In the data rows, the value 128 means zero.
Some points, each followed by its number:
145 124 96 107 182 127 124 127 0
138 160 148 143 150 66 119 142 1
159 78 116 134 168 101 162 152 2
125 145 140 164 69 75 117 114 3
140 117 145 157 95 70 123 126 4
96 151 115 117 67 205 110 126 5
107 125 120 105 79 181 106 114 6
144 77 147 134 135 106 125 147 7
155 169 92 85 173 179 149 106 8
154 157 153 164 107 35 104 119 9
147 91 134 123 140 124 132 144 10
147 156 118 159 134 57 135 125 11
159 81 127 134 171 99 146 145 12
135 85 131 112 159 152 132 166 13
59 127 133 122 102 222 140 121 14
148 132 111 107 171 121 119 119 15
131 97 105 121 150 122 135 145 16
83 137 127 123 115 196 138 118 17
129 101 116 146 111 99 125 140 18
60 141 132 125 87 214 127 118 19
107 153 145 171 64 80 108 109 20
118 149 169 188 92 44 123 106 21
111 142 119 108 140 172 147 116 22
158 121 105 75 150 183 119 119 23
53 128 140 123 95 226 135 123 24
140 91 144 120 129 129 113 139 25
151 162 106 109 146 142 140 108 26
122 131 149 157 125 93 136 109 27
164 79 114 114 150 137 137 158 28
148 105 126 166 98 69 140 140 29
130 107 152 163 97 83 125 123 30
133 155 117 121 144 149 135 114 31
102 170 112 82 166 255 137 167 32
112 173 138 173 99 75 125 107 33
123 139 140 156 74 89 120 113 34
106 142 124 135 80 136 126 114 35
141 124 114 118 127 113 126 141 36
152 116 107 90 153 164 125 119 37
159 110 108 85 151 172 124 128 38
155 86 114 97 152 167 134 151 39
132 75 143 125 122 130 113 138 40
153 137 141 153 123 53 111 129 41
113 134 124 153 89 95 117 115 42
131 86 162 163 116 91 130 132 43
122 107 168 174 104 69 130 123 44
151 119 137 160 95 69 129 131 45
100 169 103 94 144 231 136 158 46
151 151 145 148 132 48 109 118 47
125 106 150 112 136 142 116 143 48
119 139 118 129 124 121 131 130 49
125 166 110 119 161 147 131 119 50
136 70 113 134 137 106 134 153 51
136 67 152 117 147 133 125 162 52
99 159 137 109 135 198 123 104 53
149 100 116 109 174 109 133 145 54
118 159 132 93 156 221 141 121 55
121 107 144 136 124 136 124 134 56
134 54 130 136 146 105 133 155 57
111 155 129 114 146 175 131 107 58
84 154 120 106 137 213 160 111 59
118 178 154 185 90 47 122 103 60
147 149 132 133 164 79 126 138 61
121 156 147 123 90 141 112 94 62
132 75 136 119 134 136 124 152 63
111 138 117 157 72 96 108 123 64
132 84 155 113 130 147 122 147 65
New points follow, each followed by the number of its nearest point above.
114 148 157 93 112 191 101 87 53
122 109 140 126 118 134 123 136 56
124 154 145 130 135 107 124 136 49
121 87 122 152 107 93 126 137 18
155 90 134 143 184 97 136 143 12
131 86 164 158 121 85 130 124 43
147 178 118 160 141 49 129 120 11
159 93 128 130 175 101 142 144 12
95 175 115 90 130 237 133 140 46
130 171 102 105 174 145 140 110 50
64 150 124 122 82 204 114 111 19
109 146 122 133 69 163 115 125 35
154 103 139 128 156 83 133 152 12
163 117 125 116 166 122 136 150 54
119 169 98 98 163 201 142 156 46
164 132 131 127 169 72 115 140 61
139 109 107 62 136 223 115 133 23
140 148 145 125 151 107 117 138 61
150 155 141 124 155 103 124 148 61
141 133 113 124 134 99 131 143 36
120 117 164 179 107 58 126 109 44
153 99 113 110 189 95 139 153 54
153 123 111 122 141 89 133 151 36
92 176 104 90 128 239 123 144 46
126 154 138 135 137 112 119 137 49
105 155 109 93 147 230 141 158 46
153 134 132 121 142 86 113 125 61
117 180 163 181 89 49 119 101 60
163 128 123 117 167 76 117 136 61
112 138 133 134 76 140 118 110 35
131 104 118 146 99 96 120 135 18
89 143 128 132 78 146 113 113 35
146 97 131 169 93 70 140 137 29
127 80 151 155 113 99 129 135 43
124 193 106 150 107 88 127 117 33
154 82 127 125 172 101 142 151 12
148 162 101 124 155 120 135 112 26
127 106 167 173 117 65 129 114 44
158 104 114 118 184 93 133 144 54
116 148 162 165 105 94 127 114 27
114 120 108 137 118 135 136 123 49
